[[112 104 130 136 119 123]
 [137 132 133 117 137 153]
 [118 108 115 151 111 121]
 [112 116 152 119 108 124]
 [132 143 141 123 143 137]
 [120 105 106 132 119 116]
 [123 132 123 151 128 132]
 [105 111 133 136 114 116]
 [117 121 136 124 130 115]
 [114 105 145 114 119 117]]
->
[[114 105 145 114 119 117]
 [112 104 130 136 119 123]
 [137 132 133 117 137 153]
 [118 108 115 151 111 121]
 [112 116 152 119 108 124]
 [132 143 141 123 143 137]
 [120 105 106 132 119 116]
 [123 132 123 151 128 132]
 [105 111 133 136 114 116]
 [117 121 136 124 130 115]]

[[122 134 138 129 122 138 129 129 128 118 122]
 [126 129 124 135 157 123 123 123 146 141 114]]
->
[[126 129 124 135 157 123 123 123 146 141 114]
 [122 134 138 129 122 138 129 129 128 118 122]]

[[146 107 145]
 [131 107 144]
 [136 130 110]
 [129 150 141]]
->
[[129 150 141]
 [146 107 145]
 [131 107 144]
 [136 130 110]]

[[136 121 111 131 130 115 131 132 132 125 129 132]
 [119 146 124  99 111 119 114 104 125 127 128 144]]
->
[[119 146 124  99 111 119 114 104 125 127 128 144]
 [136 121 111 131 130 115 131 132 132 125 129 132]]

[[132 126 131 127]
 [144 128 132 129]
 [132 129 117 117]
 [134 138 127 141]
 [116  98 146 140]
 [137 122 121 118]]
->
[[137 122 121 118]
 [132 126 131 127]
 [144 128 132 129]
 [132 129 117 117]
 [134 138 127 141]
 [116  98 146 140]]

[[146 120 118 117 122 149]
 [141 141 121 128 111 146]
 [141 104 139 125 128 135]
 [106 132 132 137 147 117]
 [135 145 109 151 124 110]
 [149 107 141 151 113 148]
 [121 136 108 113 149 147]
 [146 121 142 128 106 116]
 [118 114 114 116 118 117]]
->
[[118 114 114 116 118 117]
 [146 120 118 117 122 149]
 [141 141 121 128 111 146]
 [141 104 139 125 128 135]
 [106 132 132 137 147 117]
 [135 145 109 151 124 110]
 [149 107 141 151 113 148]
 [121 136 108 113 149 147]
 [146 121 142 128 106 116]]
---
[[125 133 132 145 121 141 134 139 129]
 [137 106 122 134 131 135 129 126 120]]
->
[[137 106 122 134 131 135 129 126 120]
 [125 133 132 145 121 141 134 139 129]]

[[123 118 136 123 121 120 118 117 124 134]
 [155 126 131 128 122 127 121 140 128 118]
 [130 138 120 132 133 139 141 133 131 128]
 [137 130 123 130 127 134 134 138 131 132]
 [112 121 135 123 128 129 126 110 127 143]
 [128 124 128 124 131 129 130 128 126 131]
 [125 122 125 120 129 127 131 122 122 132]]
->
[[123 118 136 123 121 120 118 117 124 134]
 [112 121 135 123 128 129 126 110 127 143]
 [125 122 125 120 129 127 131 122 122 132]
 [128 124 128 124 131 129 130 128 126 131]
 [155 126 131 128 122 127 121 140 128 118]
 [137 130 123 130 127 134 134 138 131 132]
 [130 138 120 132 133 139 141 133 131 128]]

[[126 129 126 125 128 124 129 128 129 127 129 130]
 [125 120 120 136 109 128 131 135 127 125 135 127]
 [130 122 124 129 124 131 121 128 125 135 127 127]
 [126 127 127 135 127 134 130 122 125 122 132 127]
 [138 133 124 121 137 120 130 140 141 153 122 134]
 [119 117 145 136 130 144 120 130 134 123 129 151]]
->
[[119 117 145 136 130 144 120 130 134 123 129 151]
 [125 120 120 136 109 128 131 135 127 125 135 127]
 [130 122 124 129 124 131 121 128 125 135 127 127]
 [126 127 127 135 127 134 130 122 125 122 132 127]
 [126 129 126 125 128 124 129 128 129 127 129 130]
 [138 133 124 121 137 120 130 140 141 153 122 134]]

[[133 129 129 128 126 126 131 130 128 127]
 [126 127 128 129 128 149 127 138 126 132]
 [126 122 128 127 128 128 131 129 128 128]
 [134 136 129 129 128 129 126 132 127 128]
 [127 126 128 128 128 147 127 141 126 132]]
->
[[126 122 128 127 128 128 131 129 128 128]
 [127 126 128 128 128 147 127 141 126 132]
 [126 127 128 129 128 149 127 138 126 132]
 [133 129 129 128 126 126 131 130 128 127]
 [134 136 129 129 128 129 126 132 127 128]]

[[100 129 123]
 [110 119 112]
 [146 132 146]
 [116 128 111]
 [110 123 125]]
->
[[110 119 112]
 [110 123 125]
 [116 128 111]
 [100 129 123]
 [146 132 146]]

[[126 148 133 128 147 129 147 125 127 150 149 125 125 132 125 123]
 [119 139 129 124 137 127 138 118 123 136 138 121 119 130 123 119]]
->
[[119 139 129 124 137 127 138 118 123 136 138 121 119 130 123 119]
 [126 148 133 128 147 129 147 125 127 150 149 125 125 132 125 123]]
